One turn sends every row of this set to another row. A few are shown first. Where does it send the rows asked after them?
J_85: [-15  -6 -14   1 -16   5  -6  12  16  15  12  -4 -25  16 -14  -6  -8   5]
J_960: [-13 -22  23  -7 -15  -8  16   0  -1   0   1  -3  18 -24  -5 -28   3   1]
J_897: [ 22   9 -14  12  -9   7  17  -5  25  -1  21  -9  -6  -2  10 -21  -8  12]
J_31: [-19 -18  -4   8 -13   2 -11   9  20  14  16 -12 -12   8 -23  -9  -2  16]
J_389: [ 12  22  -5   5  16 -16 -14  -1  13   7  -6  -2   5 -15  -4 -23  24  10]
J_491: [  1   4 -28  11  -2  17  -6 -11  -8  -2  -7   2  16  20   3   3  -3   9]
J_884: [  8  16   4  -3   9 -22  -8   2  19  14   4   0  -9 -25 -15 -15  25  -1]
J_554: [ 26  18  -7   5 -24   6   9   1  13   3   2 -16 -17 -13  -1 -16  -3   1]
J_53: [ -8 -22  19   1  -5 -12  20  -1  12   2   3  -5  10 -25  -8 -31   5 -10]
J_736: [ 12  16   9  -8   7 -21  -6   4   3  -2  -8  -8  -4 -17 -10 -13  27 -13]
J_237: [-13  -9 -20  12  13  16  12 -13 -10   9  -8  10  14  14  10   0 -10  -6]
J_219: [  6  25   7   0   2 -11  -9  10   1   4  -4  -6   3 -17 -10 -26  27  -8]
J_827: [-16  -9  13  -6  19  19 -17 -10   5  19  22 -18   0 -15   8  -5  -7 -11]
J_52: [-25  -8   9 -12  12  10 -13   2   1   3  32 -13  -3 -12   3  -7 -17 -11]
J_110: [ -7 -19  21  -7   3  -9  13 -10   9 -11  -5  -1  25 -13 -13 -31   5   6]
J_349: [-21 -16  10  -9  11  16 -18  -5   3  14  16 -16  -9  -8   4  -8 -20 -18]
J_202: [-23 -14 -11   1 -14  -2   0  13  17  18  17   1 -16  11 -16  -4   3  16]
J_567: [-10   4 -13  -2  19   7  17 -20 -13  11  -9  25  11  -5   3  -2  -9  -9]
J_913: [ 13  13 -20  -7  -7   8  -5 -18  -5 -12 -11   9  20   4  -8   4  -1  16]
J_875: [-15 -13  13   8  15  11 -20  -1   4  19  25 -19   4 -14   5 -17  -4 -17]
J_619: [-14  -6  13  -4  23  13 -17 -10  -2  13  31  -4  11 -12   5 -18 -18  -2]
J_142: [-17 -21  21 -11  -7 -13   6   2  -8  -4  -4  -4  11 -22  -6 -25  -4 -12]
J_959: [ 17  16 -10   4 -17  11  16   1  29   0   9 -16 -14  -5   2 -21   3  -5]
J_485: [  3  10 -14 -19   6   4  11 -25  -7  -6  -5  26  15  -8  -7   0  -7   0]
J_822: [-12  -3 -10  -7  20   3  17 -18  -9   9  -8  26  16  -6   4   0 -10  -7]
J_735: [  5  11 -23 -11  -3   9  -9 -24  -6 -13 -12  10  17   1 -11   4  -2  13]
J_264: [  7  10 -10 -20   9  -2   6 -24  -8  -6  -7  24  20 -11  -5   2  -4   5]
J_88: [  0   3 -29   9  -2  16  -6 -13 -13  -9  -5   0  19  14   4   1  -5   6]
J_872: [ 21  10  -7   5 -23  14  12  -7  19   7  13 -18  -7 -20  10 -15  -3   8]
J_197: [ 22   9  -4   2 -21   7   2  -6  23   3  26 -17 -10 -18  -2 -15  -7   7]
J_662: [-12  -7 -21  14  14  12  13 -13 -12   3 -11   8  14  16   5   0  -5  -6]
J_578: [-27  -3 -17   2 -10   5  -3  11  22  19   9  -6 -25  -3 -11  -7 -12  11]
J_378: [  6  16   4  -8  13 -17 -11   3  14   9   0  -5  -3 -12  -9 -11  37  -3]
J_439: [-23 -12 -10   8   6   3   0   2  21  19  11   2 -15   9 -17  -6 -11  25]
J_481: [-17 -15  28  -7  -1  -3   9  -2  -1 -10  -5 -16  12 -23 -19 -19   2  -4]

J_578 -> J_481
J_884 -> J_31
J_237 -> J_264
And these:
J_202 -> J_960
J_485 -> J_88
J_85 -> J_142
J_619 -> J_389

